Each row is where one point has got to under a steady rotation. How many ticks took it there?
The counts run from 0 to 1098.
[170 146 132  93 161 129 152  86 147 106  84 155 121 122 163 135 169 147
 154 120  99 130 143 128 144 133 184 140 123 119 113 135 127  91 167 140
 191 158 123 143 145  99 126 163 130 165 139 180] -> 104
[142 182 164  58 113 137 144  95 136 125 105 175 120 136 161 133 146 129
 116 142 111 118 144 129 144 106 171 154 134 138 138  95 136  98 178 116
 173 150 133 126 135 107 123 128 140 148 117 180] -> 109
[148 179 176  66 138 177  96  88 117 105  95 151 127 152 154 136 152 135
 131 139 119 129 124 110 164 143 176 111 132 120 125 106 117 108 169 113
 185 151 112 151 129 105 134 127 127 124 103 163] -> 364
[125 183 165  74 107 151 149  90 131 113 107 164 112 155 166 129 153 123
 145 142 105 104 162 105 142 149 186 159 130 118  97 102 123 122 135 119
 171 144 141 139 131 112 156 142 185 156 114 136] -> 1054
[131 163 154  91 127 134 129  90 137 115 118 170 109 152 156 123 167 119
 113 133  92 110 119 113 147 130 144 169 133 121 129  88 148  75 163 134
 205 166 135 134 140 114 140 115 147 140 111 168] -> 644
[133 157 137  98 133 111 132  97 104  96 128 160 119 129 162 108 157 152
 154 134 101 109 158 139 139 136 170 134 111 134 114 113 144 102 157 116
 192 166 160 150 160 113 123 151 152 203 136 173] -> 750
[116 170 134  96 129 152 130 102 128 133 149 164 110 150 179 145 162 120
 140 170 119 118 165 130 125 119 192 128 116 131  98 114 135  88 138 122
 160 158 160 127 154 118 119 140 169 169  98 189] -> 149
[141 165 153  94 148 159 129  77 120  94 103 154 124 152 151 127 170 144
 141 121  92 129 106 112 162 149 159 148 127 101 113 105 110 102 158 119
 215 150 112 140 150 129 142 110 137 149 131 154] -> 99
[144 132 128 115 148 149 152  98 174 114 109 156 109 165 172 131 180 133
 158 141 113 124 134 122 153 127 204 128 111 120  83 143 132  95 145 120
 163 150 149 150 144  96 130 156 165 167 126 158] -> 961
[128 169 143 110 173 173 114 104 153 120 127 130 102 156 178 133 166 111
 121 147 118 119 103 116 143 102 174 126 123 123 124 103 136  72 145 117
 185 142 105 131 140 107 131 131 133 156  99 199] -> 261
[113 170 140  84 128 148 155 109 140 136 127 155  98 140 167 129 143 104
 138 142 107 120 153 141 145 115 173 148  93 147 112  92 145  88 154 128
 177 162 141 132 134 121 137 165 148 184 107 189] -> 949
[160 141 141  97 151 154 124  88 133 108 101 125 120 163 172 133 164 120
 181 145 116 142 123 102 150 142 201 107 116 112  92 145 113 113 148 115
 164 135 120 155 145 102 127 150 147 157 120 185] -> 525
[132 171 142  87 137 156 138 101 113 108 107 137 114 143 162 120 142 111
 173 150  85 134 139 133 153 136 175 139  87 134 109 127 133 130 150 119
 174 142 118 165 128 121 153 156 142 193 137 168] -> 946
[146 160 121  90 155 131 146  78 139 110 125 149 112 135 178 101 169 151
 136 130 110 114 127 136 148 109 175 141 128 122 136 115 136  95 155 118
 196 160 128 143 159 119 142 123 137 181 149 186] -> 918
[129 162 137 126 169 141 129  93 110  79 103 144 120 167 146 144 176 158
 154 136  96 103 130 140 157 132 180 131 108 118 107 118 125  95 145  98
 193 163 132 157 160 113 120 132 152 176 126 144] -> 664
[116 172 161  91 134 163 155  81 149 110 125 159 122 173 153 136 165 134
 155 126  99 101  84 129 165 138 187 140 125  99 110 125 121 110 154 115
 183 159 125 153 141 153 155 117 157 151 124 145] -> 956
[144 149 135 109 151 149 144 100 123 106  93 138 121 146 144 149 165 133
 172 127 102 145 150 142 156 134 191 127  88 139  91 129 122  99 157 119
 173 168 131 158 134 109 124 179 139 164 121 172] -> 399
[116 180 176  72  97 161 121 102 129 120 134 153 125 162 163 133 143 120
 148 150 117 106 129 105 154 153 180 125 118 124 104 101 130 120 162 115
 177 147 140 137 140 138 156 120 170 152 101 167] -> 785
[115 177 151 110 154 153 130 116 119 111 135 160 112 139 156 128 140 114
 159 165  94  86 106 134 129 136 169 132 113 120 115 123 132 111 158 111
 182 151 138 141 148 133 133 157 156 203 117 182] -> 681
[116 176 138  84 140 184 125 103 130 127 110 163 121 149 176 130 174 108
 122 172  96 118 139 105 136 145 170 159 128 124 135 123 127 106 124 137
 202 150 117 142 121 137 170 126 152 143 104 154] -> 336
[130 158 148 114 158 125 150 108 123  88 111 138  99 158 154 158 159 126
 180 150  98 101 136 125 148 145 193 143 111  98  91 146 136 115 138 128
 165 166 141 164 158 126 137 150 165 168 115 156] -> 46
[153 174 169  70 128 167  88 108 105 111  85 145 123 153 175 146 141 139
 131 154 125 130 150  96 149 152 174 121 125 135 122 102 135 105 161 124
 189 156 120 148 133  99 149 129 139 128 100 162] -> 363
[145 179 148  65 128 170  99  95 109 105  99 133 107 146 186 129 170 129
 148 141 115 123 159 100 153 154 170 122 124 127 126 116 124 137 124 112
 180 146 112 168 127 106 163 147 154 145 102 150] -> 802
[154 152 160  94 135 129 112 103 113  90  86 137 105 178 158 140 157 139
 146 135 116 101 143  89 157 151 169 131 128 113  96 101 137 104 144 121
 185 143 134 158 158  92 156 107 156 147 109 141] -> 998
[143 144 160  76 108 126 100 110 131 111 111 162 112 159 177 128 143 134
 135 148 119 111 151  82 140 162 175 125 132 125 109 101 154  98 173 141
 176 157 152 148 147  98 139 119 144 134 101 169] -> 180
[137 173 148 104 162 129 130 106 100  85 107 155 103 124 148 148 159 143
 160 137  93  83 146 132 141 148 169 153 117 116 126 127 132 115 141 110
 194 177 148 154 138 119 145 159 154 173 117 145] -> 846
[139 181 148  91 146 148 131 119 117 101  84 146 102 153 154  95 147 136
 157 133  98 101 137 133 147 124 162 147 100 138 125 105 145 119 145 111
 199 148 120 162 132 109 166 153 146 194 147 139] -> 32
[130 160 132  82 122 117 148  87  99  91 117 152 109 148 169 120 161 133
 154 142  88 110 134 131 154 127 170 170 110 111 132 114 132 117 148 127
 196 151 134 151 165 149 156 109 149 169 144 160] -> 480
[138 158 154  96 145 149 147 127 139 107  92 160 133 158 149 157 141 140
 173 162 103 125 128 134 138 131 206 127 109 125 113 145 141  93 189 125
 163 156 146 139 154 113 122 147 133 141 123 187] -> 486
[144 167 121 105 169 144 136  90 141 113 102 130 105 158 182 131 180 120
 141 142 121 127 140 117 132 106 192 138 124 106 109 119 122  82 135 117
 175 121 111 125 157  88 132 113 146 163 134 187] -> 357
[149 180 163  65 132 154 143  87 130 123 105 170 130 134 152 135 139 128
 140 149 114 129 135 144 143 120 187 139 130 133 131 109 127 100 191 119
 174 138 134 134 143 103 115 137 123 150 117 190] -> 108
[146 148 139  93 152 124 133 120 168 124 106 161 107 145 176 143 149 137
 129 138 126 101 125 109 133 131 174 140 129 126 140 115 156  70 173 141
 191 167 136 139 156 108 142 127 134 138 111 196] -> 9
[131 162 121 118 173 182 153  94 150 113  89 136 124 158 162 138 172 136
 162 144 107 142 128 134 155 130 200 126  96 125 111 139 110  98 148 127
 183 146 116 154 136 124 146 163 146 166 140 168] -> 230
[140 173 163  89 133 162 116  78 134 125 120 150 121 160 151 156 162 114
 123 140 126 123 131 106 155 124 176 119 123 122 108  94 122  75 152 118
 160 150 125 119 135  90 113 133 154 136  77 188] -> 530
[144 155 137 106 147 168 124 120 162 142 108 173 115 152 168 117 173 118
 114 148 111 107 131  92 132 142 159 149 126 128 108 102 149  75 148 139
 193 149 131 128 123  89 140 150 159 160 108 170] -> 979
[141 159 158 107 138 174 129  84 131  93 117 149 110 171 148 125 179 137
 156 111 103 120 126 115 169 152 178 122 105 118  72  95 110 116 136 108
 174 154 120 158 122 113 139 156 162 172 120 140] -> 873
[147 180 160  68 122 175 140  95 156 136 110 158 111 150 175 111 165 122
 123 128 116 117 140 104 154 136 176 146 142 126 126 109 126 122 138 120
 182 142 120 136 109 105 165 140 164 143 118 152] -> 70
